Some points, one per row:
vec![12, 23, -17, -62, -5, -12, 49, 11, -19, -34, -56, 36, -7, -20, -2, 63]
vec![47, -13, -22, 1, 112, 29, -15, 34, -2, 62, 2, -11, 0, -2, 65, -56]
vec![24, -33, -40, -48, -6, 3, 65, 27, 7, 36, -10, 25, -21, 32, -2, 37]
vec![-29, 30, -6, -3, -10, -42, -21, 4, -44, -30, -29, 28, 15, 22, 15, -25]
vec![-22, 42, -7, 33, 19, -31, -44, 18, 8, 11, -8, -46, -48, -6, -48, 8]
vec![1, -42, -38, -8, -15, 24, 1, -12, -47, 1, 0, 11, 17, 28, -27, -12]
vec![-50, -37, 102, 27, 21, 47, -24, 88, 23, 57, 75, 7, 9, -18, 51, -40]
vec![-31, -40, 11, 34, 7, -11, 38, -31, -35, 13, -21, 5, -3, -10, 16, -30]
vec![-111, -47, 76, 24, 3, -111, 17, -17, -6, 55, 88, 3, 5, -8, 4, -19]
vec![47, 18, -2, 50, 6, -31, 13, -21, -36, -35, -34, 9, 42, -6, -33, 20]
vec![-37, -2, -60, -49, -24, 7, 29, 27, -10, 17, 2, -17, 6, -55, 46, 34]
vec![15, -2, 4, -24, -44, -11, 2, 22, -7, -49, -45, -20, -16, -18, 40, 74]
vec![5, 33, -19, 7, -8, 7, -37, -6, -3, 15, 7, -31, -37, 57, -80, -4]
vec![-10, 12, -22, -46, -14, -24, 71, 30, 2, -30, -57, 36, -44, -46, 13, 41]
vec![10, 31, 16, -7, -10, 15, 35, -35, -2, -45, -19, 37, -2, -25, 4, 28]
vec![26, -15, -7, 34, 32, 64, -43, -7, -8, -24, -2, -18, -2, 9, -24, 5]
vec![44, -13, 5, 21, 38, 20, 20, 25, 11, -18, -9, -27, 17, -10, -46, 13]
vec![-92, -29, 111, 22, -15, -62, -36, -36, 23, 13, 104, -11, -16, 25, -51, -100]
vec![-3, 1, -3, -14, -26, -12, 29, 21, 38, -42, -43, 20, 23, -24, 37, 29]
vec![-37, 7, -7, -52, 11, -18, 25, 6, 21, -4, 33, -26, -33, -6, -53, -12]
vec![-2, -16, 17, -1, -27, 27, -9, -18, 13, 2, 14, 7, 21, -20, 12, -21]
vec![-88, -14, 62, 64, 0, 23, -54, -44, 4, 18, 63, -37, 6, -56, 9, -48]
Here are 12 more points, each followed by its number:
vec![25, -44, -10, -3, 18, 4, 26, -2, 35, -21, -18, 21, 31, -41, -7, 36] 0
vec![-22, 10, -49, 2, 62, 68, -48, 21, -24, 81, -4, -8, -7, 9, 30, -42] 1
vec![-25, -3, 12, -77, -33, -52, 55, -1, -12, -21, -21, 16, 20, 11, -3, 86] 2
vec![-1, -2, -6, 24, 9, 13, 19, -5, -13, 10, 21, -7, -21, -23, 42, 15] 3
vec![10, 20, -8, -11, 18, 17, -13, -16, 2, -58, -24, -30, -18, -7, -35, 33] 4
vec![16, 38, -25, 13, 2, -29, 45, -19, -16, -9, 2, -23, -6, -2, -39, 72] 5
vec![39, 19, 4, -12, 14, 8, 30, 31, -15, 9, -13, 0, 19, 8, -3, 18] 6
vec![7, 10, 50, 59, 48, 31, -95, -36, -16, -7, 20, -6, -3, -26, 49, -74] 7
vec![13, -5, 27, 30, 11, 30, -39, -14, 20, -1, 30, 11, 25, 12, -39, -28] 8
vec![-4, -3, -37, 56, 22, -9, 20, -21, -15, 9, 11, 42, -7, 18, -5, -30] 9
vec![-9, 38, 8, 32, 27, 3, -21, -73, 0, 7, 4, -68, 27, -5, 34, -33] 10
vec![1, -8, 30, 86, 9, 56, -4, -44, 6, -14, 32, -38, -9, -22, -20, -61] 11
Which of these numbered points is nearest to each point below, looking only along the 5 directions in which the first points spread most? Its number follows each.
vec![7, -18, 20, -20, -38, 18, 0, 14, -28, -29, -31, 20, 39, 10, 17, 40] > 0
vec![58, 63, 17, 1, -19, 54, -15, -3, 22, -5, 1, -53, -7, -43, -12, 21] > 4
vec![24, 59, 52, 97, 27, 3, -72, -38, 32, 18, 82, -28, 24, -52, 11, 13] > 11
vec![-46, 22, 33, -23, -45, -52, -56, 16, 15, 43, 39, -14, -67, 15, -60, -58] > 8
vec![83, -36, -78, 26, 73, 58, -20, 51, 1, 18, -4, -7, 16, 12, 67, -38] > 1
vec![-16, -27, 61, 30, 28, 36, -90, -3, 1, 36, 41, 11, 14, -43, 52, -73] > 7
vec![41, 26, 5, -18, 4, 13, -38, 22, -69, -21, -8, -18, -13, -16, -33, 25] > 4
vec![15, -29, -30, 30, 33, -20, 14, -3, 9, 5, -20, -3, -7, 90, -55, -17] > 9
vec![25, 54, -39, 7, -9, -44, 8, -17, -3, -11, -19, -11, 3, 28, 13, 46] > 5
vec![24, 70, -55, 24, 8, 26, -38, 14, 12, -11, -13, -52, -56, -11, -35, 7] > 4
vec![21, 53, -13, -5, 22, 20, 7, 8, 4, 4, 19, 4, 0, 14, -13, -14] > 6
vec![6, -23, -51, -19, 22, 43, -24, 19, 13, 6, -40, -20, -16, 8, 53, 17] > 6
vec![-8, -4, 38, 6, -6, 30, -18, 10, -48, -17, -15, 14, -7, -5, -18, -17] > 10
vec![8, 66, -31, 4, -24, -39, 21, -17, 7, -30, -5, 29, 20, 9, -14, 36] > 5
vec![60, -23, -17, 6, 21, 28, -40, 51, -25, 36, 4, -41, -27, 30, 6, 5] > 1
vec![10, -36, -49, -19, -37, 15, 31, -7, -23, -22, -15, 7, 50, -24, 48, 8] > 0
vec![43, 36, 20, -23, 15, 83, -28, 0, -18, -63, -19, -64, -22, 16, 13, 30] > 4
vec![19, 28, -20, 15, -40, -23, 41, -60, 36, -17, 0, 23, -70, 15, -70, 86] > 5
vec![-102, -63, 65, -64, -17, -22, 4, 33, 25, 31, 28, 50, 26, -41, 15, -33] > 3
vec![-10, -28, -62, 0, 2, -5, 10, 15, -20, 27, -26, 1, 18, -2, 19, -24] > 6
vec![-101, -51, 82, -49, -34, -31, -27, 47, 26, 57, 22, 33, -12, -3, 61, -60] > 3
vec![-43, -71, -15, -27, -6, 35, 10, 27, 28, 42, 14, 25, 23, -17, 71, -17] > 3
vec![-7, 8, -12, 29, -3, 7, -35, -1, 10, 18, -29, -44, -51, 58, -34, -24] > 8
vec![-47, 25, 61, -21, -70, -45, 22, 10, -44, -31, 32, -31, -30, -19, -23, 15] > 2
vec![-60, 4, 65, -9, 18, -58, 17, -51, -9, 3, 20, 30, -25, 17, -28, -30] > 9
vec![11, 15, -5, -40, -15, 21, 18, 17, 16, -48, -53, 45, 19, -31, 22, 78] > 0
